In the rows, 128 means zero.
Turns, then the turns between two rows, first turn first; the first pair answered:
turn z878:
[107, 97, 109, 143, 138, 104, 135, 159, 125, 147, 130] => [110, 83, 114, 134, 136, 110, 132, 152, 135, 150, 124]
[156, 119, 88, 110, 127, 159, 111, 96, 129, 94, 139] => [125, 191, 118, 156, 137, 112, 130, 144, 131, 116, 154]
[112, 54, 113, 93, 140, 122, 123, 143, 123, 129, 125] => [102, 104, 92, 132, 159, 110, 131, 165, 91, 125, 151]
[133, 150, 129, 131, 106, 164, 110, 93, 118, 127, 139] => [121, 171, 145, 145, 110, 147, 115, 111, 121, 132, 142]
turn z596:
[113, 164, 127, 155, 149, 97, 130, 154, 83, 117, 152] => [125, 146, 115, 140, 142, 70, 142, 176, 124, 143, 149]
[148, 142, 102, 133, 131, 140, 139, 136, 135, 142, 124] => [145, 142, 113, 132, 125, 145, 134, 130, 139, 141, 121]
[125, 128, 125, 145, 132, 137, 127, 139, 142, 136, 126] => [125, 129, 129, 145, 131, 141, 125, 137, 140, 132, 124]
turn z732:
[116, 87, 135, 119, 129, 141, 132, 117, 124, 134, 107] => [129, 117, 131, 125, 117, 159, 129, 94, 127, 124, 109]
[130, 117, 144, 118, 142, 154, 117, 118, 109, 117, 135] => [129, 123, 128, 128, 143, 159, 119, 123, 112, 122, 145]
[97, 133, 148, 163, 140, 112, 116, 169, 148, 163, 121] => [113, 141, 189, 142, 124, 116, 108, 144, 151, 141, 104]
turn z886:
[122, 128, 118, 156, 124, 115, 146, 166, 175, 171, 137] => [112, 109, 121, 147, 137, 96, 147, 181, 152, 162, 137]
[119, 104, 178, 105, 122, 137, 123, 125, 107, 119, 115] => [130, 128, 176, 119, 108, 160, 117, 109, 133, 134, 111]
[95, 134, 141, 147, 140, 149, 136, 122, 124, 124, 143] => [93, 139, 139, 150, 142, 148, 136, 123, 123, 124, 144]
Now pairs of rows:
(2 to 4 turns a pair)
[157, 132, 121, 89, 109, 124, 134, 130, 177, 147, 117] => [145, 100, 83, 90, 138, 112, 136, 156, 136, 139, 135]  z878 then z732
[98, 128, 115, 122, 136, 121, 129, 158, 107, 128, 155] => [109, 95, 114, 99, 129, 138, 121, 138, 119, 125, 144]  z878 then z878
[166, 156, 133, 108, 103, 113, 139, 119, 195, 141, 118] => [137, 184, 186, 130, 109, 145, 122, 94, 136, 101, 124]  z596 then z596 then z878
[119, 84, 117, 130, 124, 103, 143, 168, 165, 170, 124] => [149, 72, 141, 80, 104, 124, 125, 119, 141, 125, 102]  z878 then z732
[116, 180, 125, 153, 134, 117, 134, 149, 129, 113, 137] => [146, 120, 91, 115, 126, 160, 116, 108, 124, 96, 125]  z878 then z878
[127, 177, 146, 152, 117, 140, 126, 119, 122, 124, 137] => [132, 132, 156, 132, 103, 150, 123, 107, 159, 144, 118]  z732 then z878 then z732
[165, 100, 81, 102, 122, 152, 124, 124, 139, 126, 123] => [141, 154, 83, 142, 144, 114, 140, 168, 113, 126, 144]  z732 then z878
[157, 139, 127, 110, 110, 183, 122, 64, 145, 100, 122] => [125, 116, 139, 134, 111, 156, 140, 107, 207, 169, 126]  z878 then z878 then z732 then z878
[133, 76, 138, 80, 116, 109, 124, 136, 147, 133, 109] => [150, 93, 73, 96, 131, 108, 131, 147, 137, 134, 128]  z878 then z596
[139, 143, 72, 144, 143, 138, 138, 124, 102, 123, 150] => [117, 97, 125, 114, 151, 87, 145, 160, 100, 129, 136]  z732 then z878
[113, 88, 128, 124, 136, 106, 131, 157, 137, 152, 129] => [115, 90, 113, 130, 135, 120, 133, 152, 145, 161, 135]  z732 then z732 then z732 then z878
[154, 193, 109, 134, 132, 118, 130, 129, 108, 98, 128] => [158, 153, 143, 101, 113, 91, 136, 137, 168, 128, 103]  z596 then z878
[141, 86, 114, 116, 124, 157, 129, 104, 110, 108, 115] => [125, 149, 111, 161, 137, 100, 154, 162, 129, 141, 135]  z732 then z878 then z596
[146, 181, 116, 146, 128, 106, 131, 137, 84, 106, 150] => [146, 126, 115, 115, 123, 65, 143, 172, 138, 146, 136]  z732 then z596
[124, 167, 166, 148, 127, 105, 139, 128, 124, 120, 139] => [130, 103, 166, 115, 113, 126, 131, 108, 159, 134, 122]  z732 then z878
[156, 159, 99, 134, 119, 139, 133, 118, 161, 145, 131] => [158, 152, 104, 126, 116, 138, 133, 117, 167, 148, 125]  z878 then z878
[195, 129, 131, 117, 122, 117, 136, 116, 157, 130, 109] => [176, 150, 146, 139, 131, 146, 124, 96, 106, 100, 117]  z596 then z596
[139, 120, 127, 102, 118, 152, 120, 91, 145, 127, 113] => [128, 127, 153, 109, 114, 146, 121, 95, 142, 126, 111]  z878 then z878 then z596 then z878
[126, 77, 152, 77, 121, 89, 126, 141, 119, 108, 116] => [128, 170, 152, 117, 126, 81, 131, 145, 89, 87, 132]  z878 then z732 then z878
[122, 96, 97, 129, 153, 139, 134, 126, 124, 122, 135] => [125, 107, 123, 117, 147, 96, 144, 149, 145, 130, 127]  z732 then z878 then z596 then z878
[140, 133, 157, 105, 97, 134, 126, 105, 167, 134, 115] => [127, 190, 131, 149, 120, 118, 133, 134, 135, 130, 142]  z878 then z878
